Here is a table of points, one per row:
ndarray[-0.58 -2.02 0.42 1.20 -1.85 0.47 -0.14 0.21 -0.78 1.89 -1.38 1.45 -0.89 0.17 -0.99 0.60]
ndarray[-0.96 -1.47 0.90 0.74 -1.63 0.31 -2.20 -0.10 0.79 -0.20 -0.35 0.14 0.67 -1.28 -1.57 1.57]
ndarray[-2.80 0.16 -1.04 -1.20 0.96 0.51 0.78 1.05 -0.34 -1.09 -1.45 0.66 1.01 0.30 -0.79 -0.77]
ndarray[0.34 1.00 1.08 0.53 -0.15 -0.56 -0.13 -0.93 -1.88 -0.20 1.59 -1.54 -1.58 1.39 1.02 0.76]
ndarray[2.34 0.66 0.12 0.88 -0.63 -0.02 -0.71 1.70 0.18 0.27 0.91 0.54 1.64 -2.08 0.25 0.84]
ndarray[1.02 1.17 1.03 -0.63 -0.83 0.44 -1.18 1.57 1.61 0.93 1.31 1.44 1.69 -0.55 0.66 -0.70]
ndarray[-1.86 0.17 -1.63 -1.09 0.71 0.74 1.57 0.86 1.08 -1.02 -1.81 0.59 0.58 -0.54 -0.95 -0.77]
ndarray[-1.59 0.48 -1.97 -0.88 0.61 0.68 1.09 -0.85 1.22 -1.35 -1.87 0.56 0.58 -1.00 -0.79 0.33]
ndarray[1.29 0.48 1.37 -0.61 0.30 -0.52 -0.07 1.27 0.13 0.89 1.04 -1.15 1.89 -1.06 -0.05 -2.37]
ndarray[-0.15 -0.26 -0.17 1.22 -1.35 0.12 -1.12 -0.50 1.20 1.97 -1.06 2.23 -1.14 -0.61 -0.35 1.33]
ndarray[-0.02 -0.88 1.39 -1.89 0.02 0.56 0.76 -0.20 -0.24 -0.71 -0.62 1.36 2.01 0.06 0.14 -2.47]
ndarray[-1.85 0.16 -1.24 -1.05 0.28 0.85 1.15 1.08 0.46 -1.38 -1.98 0.59 1.41 -0.21 -0.88 0.98]
ndarray[-0.91 0.05 -0.31 0.74 -0.03 -0.89 -0.32 -0.77 1.81 0.21 1.89 -1.46 -1.33 1.52 0.95 1.28]
ndarray[1.34 0.31 0.31 0.19 0.40 -0.49 -0.66 -1.53 -1.38 0.35 1.34 -1.13 -1.48 1.41 0.81 1.85]
ndarray[1.91 0.52 0.57 0.23 0.42 -0.93 -0.38 -2.13 -1.18 0.01 1.14 -1.00 -1.62 1.30 0.73 -0.22]
ndarray[-1.87 0.63 -1.25 -0.76 0.95 1.11 1.17 0.68 -1.17 -0.75 -2.49 0.22 0.39 -0.06 -0.99 -0.08]
ndarray[-0.91 0.99 -1.31 -1.13 0.61 0.66 1.55 -1.08 -0.38 -0.89 -2.11 0.69 1.64 -0.17 -1.15 -0.57]
ndarray[-1.38 0.85 1.06 0.13 0.70 -0.42 -0.48 -0.25 -0.44 -0.08 1.99 -1.37 -1.03 0.25 0.39 -2.58]
ndarray[0.81 -0.56 1.03 0.92 -1.14 0.16 -1.16 -1.51 1.38 1.87 -1.24 1.57 -0.54 -1.25 -0.41 0.92]
ndarray[2.93 1.08 1.18 0.68 -0.23 -0.26 -0.26 0.12 -0.60 -0.81 0.73 -1.17 -0.86 -0.48 1.18 1.26]
ndarray[-1.31 0.35 -1.53 -0.62 1.34 0.89 1.14 1.59 -0.02 0.26 -2.01 0.90 -0.24 -0.40 -1.50 1.07]
ndarray[0.82 -1.59 -0.46 0.85 -1.30 0.41 -0.46 1.17 2.17 1.60 -1.27 1.10 0.26 -1.18 -0.29 1.02]
ndarray[-0.10 -1.11 -1.81 -0.16 1.35 0.58 1.12 0.51 -1.41 0.12 -2.06 0.70 -1.24 -0.40 -1.53 0.66]
ndarray[0.22 1.27 -2.00 0.84 -0.04 -0.91 -0.58 -0.09 -0.11 -0.66 1.43 -1.68 -1.61 0.57 1.37 0.64]
ndarray[-1.06 -1.69 0.66 1.15 -1.68 0.30 -0.66 0.03 0.41 2.15 -1.17 1.54 -0.50 -0.37 -0.61 1.33]
ndarray[-1.15 -2.17 1.01 -1.52 0.05 0.46 0.90 1.50 0.48 -0.63 -0.65 1.01 1.69 -0.06 -0.10 -1.65]
ndarray[-1.38 0.72 -0.76 0.48 -0.34 -1.04 -0.60 -0.76 -0.09 0.23 1.50 -1.56 -1.89 1.24 1.61 0.66]
ndarray[1.46 0.10 -0.37 -0.46 0.79 -0.70 -0.20 -0.38 1.40 0.10 1.11 -1.69 -1.25 0.13 0.39 -2.73]
ndarray[-0.25 0.85 -0.57 0.29 -0.12 -0.36 -0.34 -0.77 -2.23 -0.41 0.95 -1.11 -1.81 1.52 0.85 1.62]
ndarray[1.22 1.00 -1.23 0.65 -0.10 -0.73 -0.34 -0.60 -0.69 -0.71 1.34 -1.31 -1.96 1.39 0.67 1.42]
ndarray[-0.85 -1.49 0.01 -1.63 0.32 0.59 0.60 -0.31 0.46 -0.85 -1.51 1.20 1.95 -0.85 -0.50 -2.07]
ndarray[-2.14 -1.01 -1.22 -0.09 1.04 0.85 1.15 1.10 -0.76 0.71 -1.70 0.71 -1.08 0.34 -1.13 1.03]
These points spread out most along one direction. For each point below, how far along it does it lie, from 0 to 99? 50 is the average, and the first point above lies past it.
ndarray[0.92 1.22 1.41 0.19 0.54 -0.89 -0.15 -1.44 -1.21 -0.79 0.86 -1.63 -1.46 1.11 0.94 1.04] -> 27
ndarray[1.04 1.52 1.27 1.17 -1.73 0.17 -1.95 0.06 0.44 0.78 -0.10 1.57 -0.86 -1.08 -0.79 0.72] -> 43
ndarray[0.06 0.94 1.37 -0.15 0.69 -0.68 0.15 -0.22 -0.04 0.92 1.41 -1.31 1.82 0.13 -0.13 -2.76] -> 45
ndarray[0.44 -2.90 0.01 -1.83 0.17 0.60 0.83 -0.13 -0.14 -0.43 -0.58 1.36 1.21 -0.33 -0.13 -1.82] -> 64
ndarray[-1.10 -0.57 -2.24 -1.65 0.55 0.67 0.83 0.89 0.12 -1.00 -1.37 0.88 1.75 -0.41 -0.43 -1.06] -> 70
ndarray[1.68 0.79 1.33 0.45 -0.08 -0.60 -0.55 -1.82 -0.75 -0.38 1.14 -0.89 -1.33 1.81 0.64 1.00] -> 26
ndarray[0.89 0.42 0.98 -0.33 0.47 -0.73 0.10 0.54 1.00 1.28 1.44 -1.02 1.92 -0.37 -0.59 -2.58] -> 47
ndarray[-1.39 -1.08 -1.38 -0.02 1.29 0.75 1.25 0.78 1.59 0.51 -1.84 0.68 -0.93 0.25 -0.93 1.36] -> 63
ndarray[1.76 -1.15 1.56 0.90 -1.53 0.36 -1.70 0.41 1.04 -0.01 -0.44 0.94 -0.19 -1.58 -1.40 0.47] -> 50
ndarray[1.04 1.38 0.18 2.18 -0.61 -0.44 0.11 -0.77 -1.04 -0.62 1.27 -0.27 0.36 -1.80 1.02 1.45] -> 35
ndarray[1.63 0.34 1.55 0.73 0.86 -1.38 -0.20 1.34 0.25 0.01 1.68 -1.72 -1.18 -0.17 0.53 -1.05] -> 32
ndarray[-0.56 1.30 -0.26 0.71 0.25 -0.85 -0.52 -1.26 -0.26 -0.19 1.52 -1.48 -1.15 1.30 1.68 1.59] -> 28
ndarray[0.31 0.44 -0.43 1.63 -0.87 0.20 -0.25 1.70 -0.14 -0.54 1.86 0.35 2.38 -1.09 0.95 -0.88] -> 48
ndarray[2.24 1.15 0.13 0.40 -0.19 -0.78 -0.31 -0.31 0.14 -0.67 1.33 -1.45 -0.61 1.60 1.16 1.59] -> 27
ndarray[0.26 -2.27 -0.17 -1.53 0.42 0.61 0.83 -0.60 -0.07 -0.39 -0.62 1.04 1.43 0.45 -0.04 -2.66] -> 63
ndarray[-0.90 1.70 1.02 0.83 0.09 -0.58 -0.31 -1.13 -1.21 0.02 1.73 -1.51 -0.78 1.33 0.99 1.02] -> 29
ndarray[-0.91 -1.97 0.41 -1.66 0.23 0.71 0.85 0.26 -0.80 -0.33 -0.83 1.42 2.24 -0.20 0.10 -1.66] -> 68
